Small tables with named rows and columns. After each table, cells are looked up by row and column.

Table dil
	kilakuf	lezo	nemuza	romima	reg	sedoz
val	127	135	123	136	166	162
voket	176	136	105	185	179	209
neno	131	81	173	160	95	112
pimu	159	134	210	168	119	59
suli	190	121	148	129	140	189
mazavi	123	147	125	137	133	133
koludig	135	128	139	171	105	142
bovupam	156	117	121	142	141	129
maru	115	137	191	186	30	160
duz	129	123	85	155	134	104

What is the sedoz of neno in dil?
112
What is the romima of val in dil?
136
What is the romima of pimu in dil?
168
What is the reg of val in dil?
166
What is the kilakuf of pimu in dil?
159
What is the lezo of maru in dil?
137
What is the sedoz of duz in dil?
104
What is the lezo of bovupam in dil?
117
What is the romima of voket in dil?
185
What is the reg of voket in dil?
179
What is the lezo of neno in dil?
81
What is the nemuza of koludig in dil?
139
What is the sedoz of pimu in dil?
59
What is the reg of mazavi in dil?
133
What is the romima of mazavi in dil?
137
What is the sedoz of koludig in dil?
142
What is the nemuza of suli in dil?
148

ves:
,pedavov,leloda,duf
tipodak,0.3,0.8,0.3
refe,0.6,0.3,0.8
napomi,0.1,0.8,0.5

duf of napomi is 0.5
leloda of tipodak is 0.8
leloda of napomi is 0.8
pedavov of napomi is 0.1
leloda of refe is 0.3
duf of tipodak is 0.3
pedavov of refe is 0.6
pedavov of tipodak is 0.3
duf of refe is 0.8

Table pup
|  | nuzafed | tini | zare | neke | pipud | dogeda | tiv | bor |
|---|---|---|---|---|---|---|---|---|
| raliv | 434 | 632 | 536 | 446 | 607 | 638 | 535 | 662 |
| kurage | 641 | 476 | 897 | 523 | 616 | 549 | 832 | 556 |
| fimu | 102 | 687 | 362 | 458 | 776 | 475 | 506 | 517 |
| kini | 579 | 522 | 387 | 483 | 814 | 491 | 657 | 716 |
| mago | 505 | 563 | 562 | 478 | 621 | 672 | 789 | 517 |
| visi | 647 | 576 | 596 | 610 | 428 | 964 | 496 | 489 |
| pip | 464 | 797 | 513 | 625 | 596 | 573 | 476 | 768 |
| pob | 961 | 811 | 763 | 394 | 496 | 643 | 868 | 489 |

nuzafed of raliv: 434
pipud of kurage: 616
tiv of kini: 657
neke of raliv: 446
bor of mago: 517
tini of mago: 563
bor of raliv: 662
zare of pob: 763
tiv of visi: 496
tiv of raliv: 535
dogeda of raliv: 638
dogeda of visi: 964
nuzafed of mago: 505
Row with the largest bor: pip

zud:
            vib     vur
memigi   -2.122  -4.473
mabenaz  -1.747  -3.282
gigiza   -9.485  -8.281
ruf      -4.508  -3.983
tib      -4.380   1.641
kurines  -1.758  -4.043
zotuz     0.524  -9.132
fofu     -2.479  -4.549
bala     -3.144  -3.046
gigiv    -6.058   2.451
tonol    -3.513  -1.958
fomu     -4.062  -4.198
mok       6.563  -6.306

vib of fomu = -4.062
vib of gigiza = -9.485
vur of zotuz = -9.132
vib of fofu = -2.479
vur of tib = 1.641
vur of mok = -6.306
vur of kurines = -4.043
vur of memigi = -4.473
vib of ruf = -4.508
vur of bala = -3.046

sep.csv
,fesuzub,nisila,muga,vumog,dizo,fefuged
fip,218,125,119,124,177,125
rakamit,35,125,133,126,73,126
zatu,125,129,115,120,141,124
fuz,127,125,120,125,164,128
kide,112,122,119,123,129,123
tol,120,124,125,124,109,123

zatu, fesuzub => 125
fuz, muga => 120
fip, fesuzub => 218
rakamit, fefuged => 126
zatu, dizo => 141
tol, fefuged => 123
kide, nisila => 122
zatu, vumog => 120
kide, vumog => 123
rakamit, fesuzub => 35
fuz, dizo => 164
rakamit, dizo => 73
fuz, fefuged => 128
kide, muga => 119
kide, fesuzub => 112

fuder =
         detabo  pavonag  zatutik
zedi       6.07     5.37     5.88
saripa     4.49     4.54     4.73
vuva       7.16     4.86     4.89
vozo       4.59     4.68     4.81
ruzaf      5.75     5.34     5.67
bonu       4.77     4.73     4.75
miraga     2.26     4.39     6.03
tolurog    4.72     4.75     4.76
kub        4.07     4.25     4.23
gup        4.55     8.57     2.13
fid        8.45     4.84     4.71
fulire     8.66     4.83     4.71
moga       7.71     4.71     4.77

detabo of ruzaf: 5.75
detabo of saripa: 4.49
pavonag of miraga: 4.39
detabo of fid: 8.45
zatutik of moga: 4.77
zatutik of zedi: 5.88
zatutik of saripa: 4.73
zatutik of bonu: 4.75
pavonag of gup: 8.57
pavonag of vuva: 4.86

bogun:
         bofeken     sot  gogupa     gek  nabugun  pegimi
dar       -56909  -12963   -4809  -48750   -52473  -12583
teni       35703  -57332  -55479  -55111   -11543  -44726
kib       -56630  -17708   -5741  -48093   -51146   -9169
ridoto    -30685  -52487  -37948  -47494   -14517   -5355
fota      -53049  -36871  -15394  -45768   -40488    3082
gel        87334  -57554  -57540  -57493   -46010  -57224
perogez    42713  -57412  -56083  -55641   -14567  -47497
nulukif   -18640  -54572  -43726  -49134    -8659  -13757
ves       -54942  -30696  -10987  -46387   -45253    -223
ver        87264  -57554  -57540  -57492   -45945  -57220
zus       -39133  -49896  -32269  -46392   -21038     241
zaguzib   -57532   30449  -11114  -53946   -57022  -39321
romulo    -29353  -52787  -38697  -47675   -13695   -6280
fizela    -30357  -52563  -38136  -47539   -14310   -5583

gogupa of nulukif = -43726
nabugun of nulukif = -8659
sot of ves = -30696
sot of fizela = -52563
gogupa of kib = -5741
gek of ridoto = -47494
gogupa of gel = -57540
sot of zus = -49896
bofeken of fota = -53049
gek of teni = -55111
Row with the largest gogupa: dar

gofet:
,litavaz,napir,fad,repiv,givimak,tovu,zun
fadipos,3.71,8.71,0.66,3.63,3.18,3.41,3.75
tosaze,3.72,3.78,3.92,1.33,2.93,3.22,3.34
guv,3.02,3.34,3.19,1.71,3.54,3.67,3.02
pevaset,3.99,3.93,3.90,3.97,3.98,3.97,3.83
tila,3.97,3.95,3.97,3.88,3.91,3.92,3.93
rivava,5.29,4.64,5.32,5.89,3.98,3.94,5.12

zun of fadipos: 3.75
napir of tila: 3.95
zun of tosaze: 3.34
tovu of tosaze: 3.22
givimak of pevaset: 3.98
napir of tosaze: 3.78
tovu of pevaset: 3.97
fad of guv: 3.19
givimak of tila: 3.91
tovu of guv: 3.67
fad of pevaset: 3.90
givimak of fadipos: 3.18
zun of tila: 3.93
repiv of rivava: 5.89
litavaz of tila: 3.97
napir of fadipos: 8.71
zun of pevaset: 3.83
repiv of tila: 3.88
litavaz of rivava: 5.29
repiv of pevaset: 3.97

